In the data rows, zero lies at 4.5, halfway between 4 and 5.
Every row has a hidden score. How much higher is the second row's score than the first row's in each pair? 15 means about the same, 30 much higher and 0 much lower. The score is a weighted sum of the row's numbers plus the product of two more (or one squared), each taken from its middle value.
[5 3 6 4 4 5 4 7 4 5 2 3 4 1 7 3]
[6 7 2 5 2 6 4 4 4 0 5 6 4 7 2 5] ~ 8
[1 5 7 2 8 8 8 3 5 2 5 8 0 4 2 2]
[5 6 5 5 4 4 4 6 6 4 5 4 5 4 5 5] ~ 21
[2 5 7 3 9 9 9 2 5 1 3 7 1 5 2 1]
[3 4 7 5 4 5 3 2 4 4 7 5 5 7 3 6] ~ 22
[1 5 7 3 8 8 8 2 4 2 4 7 1 4 1 2]
[5 3 4 4 4 5 4 5 4 4 3 3 5 4 5 4] ~ 20
[5 2 6 4 3 4 3 4 4 6 4 3 5 5 6 6]
[5 3 5 6 4 3 3 5 3 6 4 3 5 4 5 4] ~ 11
[5 6 5 5 5 3 4 6 5 7 5 5 5 4 6 5]
[6 7 1 5 4 2 3 5 5 5 6 4 4 6 6 6] ~ 8
[5 3 6 5 4 4 4 4 3 6 5 5 5 4 6 5]
[5 5 4 6 4 4 4 6 6 6 5 3 6 4 6 5] ~ 13
[1 5 6 3 8 8 8 1 4 1 5 8 2 5 1 2]
[4 5 5 4 4 4 5 6 6 6 5 4 5 3 5 5] ~ 26
[4 4 4 6 4 4 4 6 5 6 4 3 6 4 6 5]
[6 3 5 5 1 4 3 5 3 5 5 4 8 4 4 4] ~ 19
[5 2 5 5 4 5 4 7 4 5 2 2 5 2 6 4]
[6 5 4 5 3 4 4 4 4 4 6 5 6 6 5 6] ~ 16
[6 3 5 5 5 5 5 7 4 5 1 2 4 2 6 3]
[5 2 6 4 5 5 5 6 5 5 1 3 5 2 7 3] ~ 18
[7 2 5 7 3 3 4 5 3 8 5 4 9 4 7 5]
[4 7 4 5 5 3 4 6 7 5 6 4 5 4 4 6] ~ 18
[5 3 5 4 4 5 4 5 4 6 4 4 6 4 5 5]
[6 4 4 6 4 4 4 8 5 4 1 3 4 2 7 3] ~ 8
[6 6 2 4 2 5 5 4 2 1 5 6 4 6 3 3]
[6 3 5 5 4 5 5 6 5 5 1 3 5 2 6 4] ~ 17
[4 6 5 5 4 5 5 6 6 5 5 3 6 4 5 4]
[6 4 4 4 6 4 6 8 5 6 1 3 5 1 6 3] ~ 16
[4 6 4 4 3 3 5 7 6 5 4 3 5 3 5 5]
[5 3 4 5 5 4 4 5 3 5 4 4 5 3 6 3] ~ 6
[1 5 6 1 9 8 9 2 5 1 3 8 0 5 1 1]
[6 2 5 5 4 4 5 7 4 5 1 2 5 1 7 3] ~ 15
[1 6 6 2 7 8 8 2 4 1 4 6 0 4 0 1]
[5 3 5 5 4 4 4 4 4 6 4 4 6 5 5 4] ~ 20
[4 5 4 4 4 4 5 6 6 4 4 5 5 3 6 5]
[6 4 2 4 3 5 5 3 2 1 5 5 3 7 3 4] ~ 14
[5 3 5 6 6 5 5 5 4 6 4 4 5 5 5 4]
[7 3 5 5 5 6 4 5 3 5 4 5 5 4 4 3] ~ 14
[1 4 6 2 9 8 8 2 3 0 3 7 0 4 1 2]
[6 6 2 4 3 7 5 3 2 0 4 6 4 6 2 4] ~ 19
[1 5 7 2 7 7 8 2 4 0 4 6 0 4 2 2]
[3 4 7 4 5 5 5 2 5 5 6 5 3 8 4 7] ~ 27
[2 6 6 6 5 4 3 3 6 5 8 4 5 8 1 7]
[5 4 5 4 5 5 5 7 5 4 2 3 4 1 5 3] ~ 14
[2 4 6 6 5 5 3 3 4 6 7 4 4 7 3 6]
[3 3 7 5 4 5 3 3 5 7 7 5 5 7 3 7] ~ 17
[1 5 6 1 9 8 9 2 4 1 3 8 0 5 2 1]
[7 5 2 4 2 4 3 3 2 3 8 7 6 6 3 5] ~ 20
[4 5 5 5 4 3 4 6 6 5 4 4 6 3 5 5]
[5 2 6 4 4 3 4 4 4 7 5 4 5 5 5 6] ~ 17
[1 4 5 2 8 7 8 2 4 1 4 7 2 4 2 2]
[5 2 5 5 4 5 4 5 4 6 4 5 6 3 5 4] ~ 23
[4 5 5 6 3 4 4 6 6 4 4 4 6 2 5 5]
[7 6 1 4 3 6 5 4 2 0 5 7 4 7 2 4] ~ 9
[4 5 4 5 3 4 5 4 4 4 6 5 6 6 4 6]
[5 2 6 4 4 4 4 5 4 6 4 4 5 5 5 6] ~ 17
[5 5 4 5 3 5 4 4 5 3 6 4 5 6 4 5]
[7 6 1 5 3 5 4 4 3 0 4 5 3 6 4 4] ~ 8
[4 4 3 5 4 4 2 4 4 4 5 5 5 7 4 6]
[2 6 6 2 9 8 8 2 4 1 4 7 1 6 2 2] ~ 9
[5 3 4 4 4 4 5 4 3 5 4 4 4 4 5 5]
[1 6 6 2 9 7 7 2 5 2 4 6 1 4 1 2] ~ 11
[5 2 6 6 5 5 5 7 5 5 1 3 5 2 6 3]
[1 6 6 3 8 8 8 2 4 1 3 6 0 4 2 2] ~ 15
[3 4 6 5 4 5 3 2 5 5 7 5 4 6 2 7]
[4 7 3 5 5 4 5 6 7 4 6 5 6 4 4 5] ~ 11
[4 3 5 3 4 5 5 5 4 5 5 4 5 4 6 4]
[0 5 6 1 8 8 9 2 5 1 3 7 1 4 2 1] ~ 12
[4 7 4 5 5 4 6 7 7 5 5 4 7 4 5 5]
[4 5 5 3 4 3 5 7 6 6 5 5 6 3 7 5] ~ 22
[2 3 6 4 4 4 3 2 4 5 7 6 5 6 5 6]
[5 2 4 5 5 5 4 5 3 7 5 4 6 5 5 4] ~ 10
[5 2 6 4 4 3 2 4 4 6 4 4 5 4 7 6]
[5 2 5 5 5 5 4 5 3 5 5 4 6 4 4 4] ~ 9
[6 5 1 4 3 6 4 4 2 0 4 5 4 7 2 5]
[4 5 4 5 3 5 3 3 5 2 6 4 4 6 4 6] ~ 18
[5 5 5 4 4 2 5 6 7 6 5 4 5 3 7 5]
[5 3 4 5 4 4 3 5 4 6 4 5 5 4 5 3] ~ 10
[4 6 5 5 4 4 5 6 6 5 6 5 5 3 6 5]
[2 6 6 3 8 7 8 1 4 1 3 6 0 4 1 1] ~ 8
[2 6 6 2 9 7 8 2 5 2 3 7 0 4 1 1]
[4 8 3 5 6 3 5 6 8 6 5 4 6 4 5 5] ~ 18
[1 5 6 2 8 8 9 2 4 2 3 8 1 4 1 1]
[2 3 7 6 5 5 2 2 4 6 6 5 6 6 3 6] ~ 20
[3 4 6 3 4 4 4 2 4 5 7 5 4 7 3 7]
[6 6 2 4 4 2 2 5 5 6 5 4 5 6 8 6] ~ 11
[7 5 3 5 3 4 3 3 2 3 6 7 7 7 3 4]
[6 6 2 4 3 1 2 5 6 6 5 3 4 5 7 6] ~ 15
[5 2 6 5 5 5 5 4 3 6 5 5 4 4 4 4]
[2 6 5 2 8 8 8 2 4 1 4 8 0 4 1 2] ~ 13
[7 7 2 4 3 2 3 6 5 6 5 3 4 5 8 6]
[7 6 2 5 4 1 3 5 5 7 5 3 5 5 7 5] ~ 17
[3 3 7 5 5 4 3 2 5 6 7 5 5 6 5 6]
[7 5 2 5 2 4 4 3 3 4 8 6 6 7 5 5] ~ 6
[6 2 5 6 5 5 5 7 5 5 1 2 4 1 5 3]
[4 2 5 4 4 4 2 4 3 5 4 4 5 5 6 5] ~ 24
[6 3 5 5 6 5 4 7 4 6 1 3 4 2 6 4]
[0 5 6 2 9 9 9 2 4 1 5 7 1 5 1 2] ~ 7
[4 6 5 3 4 4 5 6 6 4 5 5 5 4 5 5]
[2 5 6 6 4 5 3 2 5 5 6 5 5 7 1 7] ~ 12
[1 5 7 2 8 9 9 1 5 1 3 7 2 5 0 2]
[5 3 6 6 4 5 4 5 4 5 5 4 6 5 4 4] ~ 15
[6 3 5 5 4 5 4 5 3 5 3 4 6 4 5 5]
[5 5 4 4 4 4 5 6 5 5 4 4 6 3 6 5] ~ 17
[2 4 7 6 5 5 3 3 5 6 6 4 6 7 3 7]
[1 6 6 2 9 7 8 3 5 2 3 6 1 4 2 1] ~ 6
[5 6 4 5 3 4 4 4 4 5 6 6 5 6 4 6]
[5 2 5 5 4 3 3 4 4 6 3 3 5 5 6 6] ~ 19
[3 4 7 5 4 5 4 3 5 5 6 4 3 6 3 6]
[5 6 3 5 3 5 4 3 4 4 6 4 5 7 3 6] ~ 11
[6 3 5 4 4 4 4 5 3 4 4 5 5 4 5 4]
[1 6 6 2 9 7 8 2 4 2 4 6 0 5 1 2] ~ 11
[6 2 6 5 4 5 5 7 5 5 2 3 4 1 6 3]
[5 2 5 4 3 3 3 4 4 6 4 4 4 4 5 5] ~ 20
[7 5 3 5 2 4 3 3 3 4 7 5 7 8 3 6]
[6 2 5 7 3 5 3 5 2 6 4 4 7 5 5 4] ~ 13
[6 5 3 6 2 3 3 2 3 4 7 5 6 7 3 5]
[5 3 6 5 4 3 3 5 5 8 5 3 4 3 7 6] ~ 17
[4 3 6 4 4 4 3 5 4 6 4 3 5 5 7 5]
[7 7 2 5 4 2 2 5 5 5 5 3 4 6 6 6] ~ 7
[6 6 2 4 3 3 2 5 5 5 5 4 3 5 7 6]
[5 3 5 4 3 4 3 5 4 6 5 3 5 4 5 6] ~ 22
[6 3 5 5 4 4 4 4 4 5 4 4 5 5 6 4]
[6 3 5 4 4 5 3 4 3 7 4 4 5 3 4 4] ~ 12
[4 5 4 4 4 3 3 4 5 6 7 5 6 6 5 6]
[3 2 7 6 4 5 3 2 4 6 6 5 3 7 3 6] ~ 14
[4 7 4 6 4 3 5 6 7 3 5 4 5 3 6 5]
[1 5 6 2 8 8 9 2 4 2 4 7 0 5 2 1] ~ 20
[5 5 3 6 3 4 3 4 5 4 6 5 5 6 3 6]
[4 6 4 4 3 5 3 3 5 5 6 5 4 7 5 6] ~ 16
[4 6 4 5 4 3 4 6 7 5 4 4 5 4 6 4]
[6 6 3 5 3 4 3 3 3 3 7 7 6 8 3 5] ~ 15
[5 2 4 5 4 5 4 5 3 6 5 4 5 4 6 4]
[6 2 5 4 4 4 5 7 5 6 1 3 5 1 7 3] ~ 17
[4 3 6 4 3 4 4 5 3 7 5 5 5 5 5 6]
[3 4 6 5 4 5 4 3 5 6 7 5 5 7 3 7] ~ 13
[2 4 6 1 8 8 9 2 5 1 3 5 1 4 1 2]
[3 4 6 5 4 5 2 2 4 7 7 5 5 7 2 7] ~ 14
[2 4 7 6 5 4 3 3 5 6 7 5 5 6 3 6]
[2 3 6 6 5 5 2 2 5 6 6 5 5 5 3 7] ~ 14
[0 5 6 2 9 8 8 2 4 1 4 7 0 5 1 2]
[2 3 7 4 4 4 3 2 5 6 8 6 5 6 4 6] ~ 26
[1 6 6 2 8 8 8 2 4 2 4 7 1 5 2 2]
[6 7 2 4 4 1 2 5 5 4 4 4 4 6 7 6] ~ 20
[4 2 5 4 3 3 3 5 3 5 4 5 5 5 6 5]
[2 3 7 5 4 5 3 2 4 6 6 5 4 7 3 6] ~ 16
[5 4 5 4 3 5 6 6 6 5 5 4 6 3 6 5]
[1 4 7 2 8 9 8 2 4 1 4 6 0 4 2 2] ~ 11
[7 6 2 5 3 6 4 3 2 0 4 5 4 7 2 4]
[5 3 6 4 5 3 4 5 4 7 5 4 5 4 6 6] ~ 28
[4 8 3 6 6 2 6 6 8 6 6 5 7 3 6 4]
[6 5 2 3 3 6 3 4 3 2 5 6 4 7 3 3] ~ 19
[4 6 4 5 3 3 5 6 7 5 5 5 5 4 5 6]
[4 7 4 5 6 3 5 6 7 6 5 3 5 4 5 4] ~ 12
[5 7 2 4 4 1 2 5 5 4 4 3 3 6 7 6]
[5 6 4 4 3 4 3 4 5 4 7 5 5 5 4 6] ~ 13
[5 6 4 5 4 4 5 6 7 5 6 5 5 3 5 5]
[5 6 3 5 4 4 4 3 5 4 7 5 5 7 4 5] ~ 16
[4 5 4 4 3 5 4 4 5 5 6 5 4 5 4 6]
[4 6 4 5 4 4 4 7 6 5 4 3 5 4 5 5] ~ 18
[6 5 1 3 5 2 3 4 5 5 4 3 3 6 7 5]
[5 3 4 5 5 4 4 4 3 6 5 4 6 4 5 4] ~ 2
[5 2 4 4 4 4 5 5 3 6 4 4 5 4 6 4]
[6 3 5 5 4 5 4 5 4 5 4 4 6 5 5 4] ~ 12
[5 4 5 5 4 5 4 5 4 7 5 5 6 4 5 4]
[6 4 5 5 5 5 5 7 6 4 2 3 4 1 5 4] ~ 14
[6 7 1 4 3 2 2 5 5 5 5 4 4 7 8 6]
[4 6 4 5 4 4 4 6 6 4 5 4 5 4 5 5] ~ 11
[2 5 6 2 9 8 9 3 4 2 3 7 1 4 1 1]
[4 8 3 5 5 3 5 6 8 6 6 4 6 3 6 5] ~ 20
[4 5 5 4 4 4 4 6 7 6 4 4 5 2 6 5]
[6 2 6 4 5 4 5 7 5 5 2 3 4 2 6 3] ~ 12
[6 4 4 4 5 5 5 7 4 5 1 3 4 1 8 3]
[4 8 3 5 5 4 6 6 8 5 6 4 5 4 5 4] ~ 15
[1 5 7 2 8 8 9 2 4 1 3 7 0 4 2 1]
[5 3 4 6 4 4 4 5 3 5 4 4 5 4 5 5] ~ 16
[3 5 4 6 5 4 5 6 7 5 4 5 5 3 5 5]
[4 8 2 5 5 3 5 6 7 5 5 5 6 4 6 5] ~ 18
[6 4 4 5 3 4 4 4 4 4 6 7 5 6 4 7]
[5 6 4 5 4 3 4 6 6 4 5 4 5 4 5 5] ~ 14
[5 5 5 5 5 4 5 6 6 4 5 5 6 3 4 4]
[5 4 4 5 4 4 4 5 4 5 4 5 5 5 5 4] ~ 15
[6 3 4 4 5 4 6 7 5 4 1 3 4 2 6 3]
[2 5 6 3 9 7 9 2 4 2 3 6 1 4 1 1] ~ 11
[4 8 3 5 5 2 6 6 8 5 5 4 5 4 5 5]
[5 2 5 5 3 4 2 5 3 5 3 4 5 4 7 6] ~ 17
[7 6 2 6 2 5 3 3 2 3 7 6 7 7 4 4]
[3 4 6 5 4 4 3 3 5 5 5 5 5 7 3 6] ~ 27
[6 3 5 5 4 4 4 5 4 6 4 4 5 3 5 5]
[5 3 5 4 5 5 5 7 5 5 2 3 4 2 6 3] ~ 14
[6 3 4 5 5 4 4 7 5 4 1 3 4 2 6 3]
[6 5 3 4 3 6 5 3 2 0 4 6 4 7 3 4] ~ 16
[5 2 5 5 3 6 2 4 3 3 5 4 4 5 3 6]
[2 3 6 6 6 4 3 2 5 7 6 5 4 6 3 6] ~ 21
[4 6 4 5 4 3 5 6 6 5 5 4 6 3 5 4]
[6 6 2 4 2 4 4 2 3 3 7 6 7 7 3 5] ~ 14
[2 5 6 2 8 8 8 2 5 2 4 7 1 3 2 1]
[6 3 6 4 5 5 5 7 5 6 1 3 4 1 7 4] ~ 20
[5 3 5 5 4 4 5 4 3 4 4 4 4 4 5 4]
[6 3 4 5 4 4 5 7 4 5 2 3 4 2 6 4] ~ 14
[5 3 7 5 4 5 5 8 5 5 1 2 4 1 5 3]
[7 3 5 6 3 4 3 5 2 6 4 3 8 4 7 5] ~ 15
[6 3 4 6 5 4 4 5 4 6 4 3 5 4 4 5]
[4 4 5 5 3 3 4 4 5 6 7 5 6 6 5 5] ~ 22
[6 5 3 4 3 3 4 2 3 5 7 5 7 7 4 5]
[1 6 6 3 8 8 9 2 4 3 4 7 1 4 1 3] ~ 12
[2 3 7 4 4 4 3 2 4 6 6 5 5 6 4 6]
[6 3 5 6 3 4 5 4 3 5 5 4 5 4 6 4] ~ 3
[5 2 6 6 5 5 5 7 6 5 2 4 5 1 6 2]
[5 5 4 5 4 4 5 6 6 4 4 5 6 4 5 5] ~ 21
[5 3 5 5 5 3 5 8 5 4 1 3 4 1 6 3]
[4 3 6 4 3 4 2 5 3 6 4 3 5 5 6 6] ~ 25
[3 8 4 6 5 4 5 6 8 5 6 4 5 4 5 5]
[6 6 2 5 3 3 3 3 3 5 7 6 7 7 4 5] ~ 18
[5 1 5 6 3 4 3 4 4 6 3 4 5 4 5 5]
[4 5 4 5 4 5 4 6 6 4 4 3 4 4 6 5] ~ 14
[3 5 6 6 6 4 3 2 5 5 6 4 4 7 3 7]
[6 3 5 5 5 5 4 4 3 5 4 4 6 4 5 4] ~ 12
[5 5 6 5 4 5 4 5 7 6 4 5 4 3 5 6]
[4 5 4 4 3 4 3 4 5 4 7 5 4 5 5 6] ~ 18
[2 5 6 2 7 8 9 2 4 2 4 6 0 4 1 2]
[4 7 4 6 6 3 5 5 8 6 6 4 6 4 5 5] ~ 15
[5 4 5 5 3 4 4 4 3 6 4 4 5 4 5 4]
[3 5 6 6 5 5 3 3 5 5 6 6 4 8 2 6] ~ 20
[6 4 4 5 3 4 4 3 5 4 7 4 5 7 5 6]
[2 4 6 5 5 4 2 2 5 6 7 5 4 7 3 7] ~ 16
[2 5 6 2 9 8 8 2 4 2 4 7 1 5 2 2]
[4 4 5 6 3 4 4 4 4 4 6 5 5 6 4 6] ~ 19
[5 6 4 4 4 3 4 6 6 5 4 4 6 4 5 5]
[7 5 2 4 3 5 4 3 1 1 5 6 4 6 3 4] ~ 6
[6 3 4 4 4 5 4 7 4 5 2 3 5 2 6 4]
[6 3 5 4 4 5 4 5 3 6 4 5 5 4 6 4] ~ 13
[5 4 4 3 4 5 4 5 3 5 4 5 5 4 5 4]
[3 3 6 6 4 5 2 2 5 6 6 3 4 7 3 7] ~ 16
[7 4 3 5 3 4 4 3 3 5 6 6 6 6 4 4]
[4 6 5 4 5 5 5 6 6 3 4 5 5 3 5 5] ~ 23
[4 6 5 6 4 5 5 6 7 5 4 4 5 3 6 4]
[6 3 4 5 5 5 5 7 5 6 1 3 4 2 7 3] ~ 14
[2 3 7 5 5 4 3 3 5 4 7 5 4 6 3 6]
[4 8 3 5 6 4 5 6 8 5 5 3 6 4 5 4] ~ 13
[6 2 6 5 3 4 3 5 2 6 3 4 5 3 6 6]
[1 6 6 2 8 8 8 2 3 2 4 7 1 4 1 2] ~ 9
[6 6 2 5 3 6 5 3 2 1 5 6 4 7 2 4]
[4 6 3 5 5 4 5 6 7 5 5 5 5 3 4 4] ~ 19
[6 7 2 6 2 4 3 3 2 4 8 7 7 8 3 5]
[5 5 3 4 5 3 4 4 5 4 5 4 5 6 5 6] ~ 18
[6 3 5 5 4 4 4 5 2 5 4 4 4 4 5 5]
[6 4 4 5 5 4 5 8 5 4 0 3 5 1 7 3] ~ 12
[6 3 5 5 4 4 3 5 4 6 5 4 6 4 6 4]
[7 5 2 5 2 3 3 2 2 6 8 5 7 7 4 5] ~ 8
[2 3 8 6 4 5 3 3 6 7 6 4 6 6 3 6]
[6 2 5 4 3 5 4 5 3 5 5 4 5 4 5 4] ~ 8
[6 7 1 4 3 2 2 5 5 6 5 4 4 5 8 6]
[0 5 7 2 8 8 8 2 4 1 4 6 1 5 1 2] ~ 15
[4 7 5 5 4 4 4 6 6 4 4 4 5 3 6 6]
[5 5 4 4 4 4 5 5 6 5 4 3 4 3 5 5] ~ 6
[7 5 2 6 3 4 4 3 3 4 6 6 6 8 2 5]
[5 6 2 6 5 3 3 3 5 5 6 4 5 7 5 7] ~ 21
[3 3 7 6 5 4 3 2 5 6 6 3 4 7 3 6]
[3 3 7 4 5 5 3 2 4 7 6 5 4 6 3 6] ~ 10
[5 2 4 5 5 4 5 8 4 5 1 2 5 1 6 3]
[2 3 6 6 4 6 3 3 4 5 7 6 5 6 4 6] ~ 19
[1 6 6 2 9 8 9 2 4 2 4 7 1 6 1 2]
[4 5 3 6 4 4 5 6 6 5 4 4 6 3 5 5] ~ 14
[7 3 4 5 4 4 4 7 5 5 0 2 5 2 5 3]
[5 6 4 5 4 4 5 6 6 5 4 4 6 3 6 5] ~ 19
[5 6 2 5 3 2 2 5 5 5 5 3 4 7 6 6]
[5 3 5 4 3 3 3 5 4 6 4 3 5 4 7 6] ~ 13
[6 2 6 5 3 5 4 5 4 5 3 3 5 5 6 4]
[8 2 6 7 3 4 3 5 2 6 5 5 8 5 5 5] ~ 19
[4 9 3 6 5 3 5 6 8 4 6 5 5 4 6 4]
[4 6 3 5 4 4 3 3 5 5 6 6 6 6 4 6] ~ 21
[3 3 6 5 5 4 3 2 4 5 6 4 5 7 3 7]
[6 8 1 5 5 1 2 5 5 6 5 3 5 6 7 6] ~ 11
[6 7 2 5 4 0 2 5 5 7 5 3 5 6 7 6]
[5 5 4 4 3 4 3 4 5 3 6 5 5 5 5 6] ~ 13
[4 7 3 6 6 3 5 6 7 6 6 4 6 4 6 5]
[6 4 5 5 5 4 5 7 5 5 1 3 4 2 6 4] ~ 20
[4 8 4 6 6 3 5 6 8 4 5 4 5 3 6 4]
[4 9 4 5 5 4 6 6 8 5 6 4 7 4 4 5] ~ 26
[5 7 2 3 4 6 5 3 3 1 5 5 5 7 2 5]
[6 1 4 6 3 4 2 4 3 7 5 3 8 3 6 5] ~ 11
[3 7 4 5 5 3 5 6 7 5 5 2 5 4 5 5]
[9 4 2 6 3 3 3 2 1 3 7 5 6 6 3 5] ~ 7
[4 9 4 6 6 3 6 7 8 5 6 4 7 4 4 5]
[3 7 4 6 5 4 5 6 8 5 5 4 4 4 4 5] ~ 14
[6 2 6 4 4 4 4 7 5 6 2 3 5 1 7 4]
[5 4 5 6 4 4 5 7 6 6 5 4 5 3 4 5] ~ 13
[5 3 5 5 4 4 3 4 4 5 5 5 6 4 5 4]
[5 5 3 5 4 4 4 6 6 5 5 4 5 3 6 4] ~ 13
[5 3 5 5 4 4 4 4 4 6 5 5 6 4 5 4]
[1 6 6 2 9 8 9 2 4 1 2 6 0 5 2 2] ~ 15
[4 4 5 4 3 4 3 4 5 3 5 4 5 5 3 6]
[6 4 6 5 5 6 5 6 5 4 2 3 4 2 6 3] ~ 7
[5 2 5 4 3 3 3 5 4 6 4 3 5 3 6 5]
[5 5 3 4 3 4 3 3 4 5 6 4 5 6 4 6] ~ 12
[3 7 4 5 6 4 5 6 7 4 4 3 4 4 5 5]
[6 3 5 6 4 5 4 7 5 5 1 2 5 2 6 3] ~ 13
[4 7 4 6 5 4 5 6 6 6 4 3 6 4 6 5]
[5 2 5 5 5 4 5 8 5 6 0 2 5 1 6 3] ~ 14
[8 1 4 6 3 4 3 5 2 7 5 2 8 3 6 5]
[5 6 3 5 3 4 4 4 5 4 7 5 5 7 4 6] ~ 19
[6 6 2 4 4 2 2 4 5 5 4 4 4 6 6 5]
[4 5 4 4 4 4 3 3 4 4 6 5 5 5 5 6] ~ 16
[4 5 6 5 4 4 5 6 6 5 4 3 6 3 5 5]
[2 3 7 5 4 5 3 3 5 7 6 4 4 7 3 6] ~ 18
[5 3 4 5 5 4 5 4 4 4 5 5 5 4 6 4]
[5 5 4 5 3 4 4 5 4 5 6 4 5 5 4 6] ~ 19
[6 2 4 5 4 5 4 7 5 5 0 3 3 3 6 3]
[4 5 4 5 3 4 4 5 5 5 7 5 6 6 4 7] ~ 19
[6 8 1 6 5 2 3 5 4 5 5 4 4 7 7 6]
[7 6 1 4 2 5 3 4 3 1 6 6 4 6 4 5] ~ 10
[1 6 6 2 7 7 8 1 4 1 4 7 0 5 2 2]
[7 6 2 4 3 4 3 4 2 4 7 5 5 7 5 5] ~ 12
[4 6 4 5 5 4 4 6 7 5 3 4 5 3 6 5]
[5 6 4 5 4 4 4 6 6 6 5 3 6 3 5 4] ~ 16
[4 4 4 4 3 4 5 4 4 5 6 5 5 7 5 6]
[4 2 7 5 4 5 4 7 5 5 2 3 6 0 6 3] ~ 9
[7 5 2 6 3 4 3 2 2 3 8 7 6 8 2 5]
[5 2 5 5 4 6 4 5 4 5 3 4 4 4 4 4] ~ 17
[6 3 6 4 4 4 4 4 3 5 4 4 5 4 6 4]
[6 2 6 5 3 4 3 5 4 7 5 4 6 4 6 6] ~ 16
[2 3 7 5 5 4 3 3 4 6 7 4 5 5 4 6]
[5 4 4 5 3 4 5 5 3 5 5 4 6 3 6 4] ~ 12
[5 3 5 5 4 4 3 5 4 6 4 5 5 4 6 5]
[6 2 5 4 3 5 3 5 4 7 4 3 5 6 5 6] ~ 13
[2 5 6 2 8 8 8 2 4 2 4 8 1 5 1 2]
[5 6 4 6 4 3 5 6 6 4 6 5 4 3 6 5] ~ 15
[0 5 7 2 9 7 9 2 4 1 3 7 0 4 2 2]
[4 5 4 3 4 3 5 6 6 5 4 5 6 2 6 5] ~ 27
[3 2 7 5 5 5 4 3 5 6 7 4 5 5 3 6]
[4 6 4 5 4 4 4 6 6 5 5 3 6 4 6 4] ~ 13
[6 3 4 5 5 4 5 7 4 6 2 2 5 2 7 3]
[6 3 5 6 5 4 4 5 3 6 4 4 5 4 5 4] ~ 15
[6 3 5 6 5 5 5 8 5 4 1 3 5 2 5 3]
[7 5 2 5 3 6 5 4 3 2 4 5 5 7 3 4] ~ 14
[6 5 2 4 3 6 4 3 2 1 6 6 4 7 3 4]
[3 8 3 6 5 2 5 6 7 5 5 4 5 4 5 4] ~ 17
[7 5 3 6 2 4 4 2 2 4 8 5 6 7 4 6]
[6 2 4 4 4 4 4 5 3 5 3 4 5 4 6 4] ~ 25
[5 6 1 4 3 1 2 4 5 6 6 3 5 6 6 6]
[6 4 4 5 4 5 5 7 5 4 1 3 4 2 6 4] ~ 6
[6 2 5 4 5 4 4 7 4 5 1 3 4 1 6 3]
[7 8 1 4 5 1 3 4 5 5 5 3 4 6 8 6] ~ 15
[6 6 2 4 3 6 6 3 2 0 6 6 4 6 2 4]
[3 3 6 5 4 4 3 5 4 7 4 4 5 4 6 5] ~ 23
[1 6 6 2 8 6 9 2 4 1 3 6 1 4 2 2]
[6 6 3 6 3 5 4 4 3 1 5 5 4 7 2 4] ~ 13
[2 4 7 2 9 9 9 2 4 2 3 7 2 4 2 2]
[5 5 3 5 2 3 4 3 4 4 6 5 5 7 4 6] ~ 22
[2 5 6 2 9 8 8 2 4 2 3 7 0 4 2 1]
[2 5 5 1 9 8 7 2 4 1 4 6 0 5 1 2] ~ 17
[1 5 6 2 9 7 8 2 5 1 5 6 1 4 1 2]
[5 1 6 4 3 4 3 5 3 6 5 4 5 4 5 6] ~ 27
[4 7 5 6 5 4 6 7 7 5 3 4 4 3 5 5]
[1 5 7 2 8 8 8 2 5 1 4 6 0 4 1 2] ~ 12
[5 6 3 5 4 4 6 6 7 5 5 5 6 3 5 5]
[5 5 4 5 3 4 3 4 4 4 7 4 5 7 4 6] ~ 17
[6 3 4 5 5 5 5 4 3 5 4 3 4 5 4 4]
[5 2 5 5 4 4 3 5 4 7 4 3 4 5 6 6] ~ 21
[6 3 5 3 5 5 5 7 4 5 2 3 4 1 6 3]
[4 7 4 5 5 4 5 6 8 6 5 3 4 4 5 5] ~ 12
[4 5 5 5 2 4 4 3 5 5 6 4 5 5 5 5]
[6 2 5 4 4 4 4 7 4 5 1 2 5 0 7 3] ~ 19
[5 6 4 4 4 3 3 4 4 5 6 5 5 7 5 6]
[6 3 4 6 2 4 4 5 3 6 7 4 9 5 5 5] ~ 12
[6 3 5 5 4 4 4 7 4 4 1 4 4 2 6 3]
[7 4 2 5 2 3 4 3 2 4 8 6 6 6 2 4] ~ 11
[5 6 3 6 3 4 3 4 5 4 6 4 5 6 4 6]
[6 3 5 4 5 4 4 7 5 5 1 3 5 3 5 4] ~ 20
[2 3 6 5 5 5 2 3 4 5 6 4 3 8 2 6]
[1 5 5 1 8 7 8 2 4 1 4 6 0 4 1 2] ~ 7
[6 7 1 4 4 1 2 5 5 6 5 3 4 5 8 6]
[1 6 6 2 9 8 8 1 3 2 4 7 0 5 2 2] ~ 11
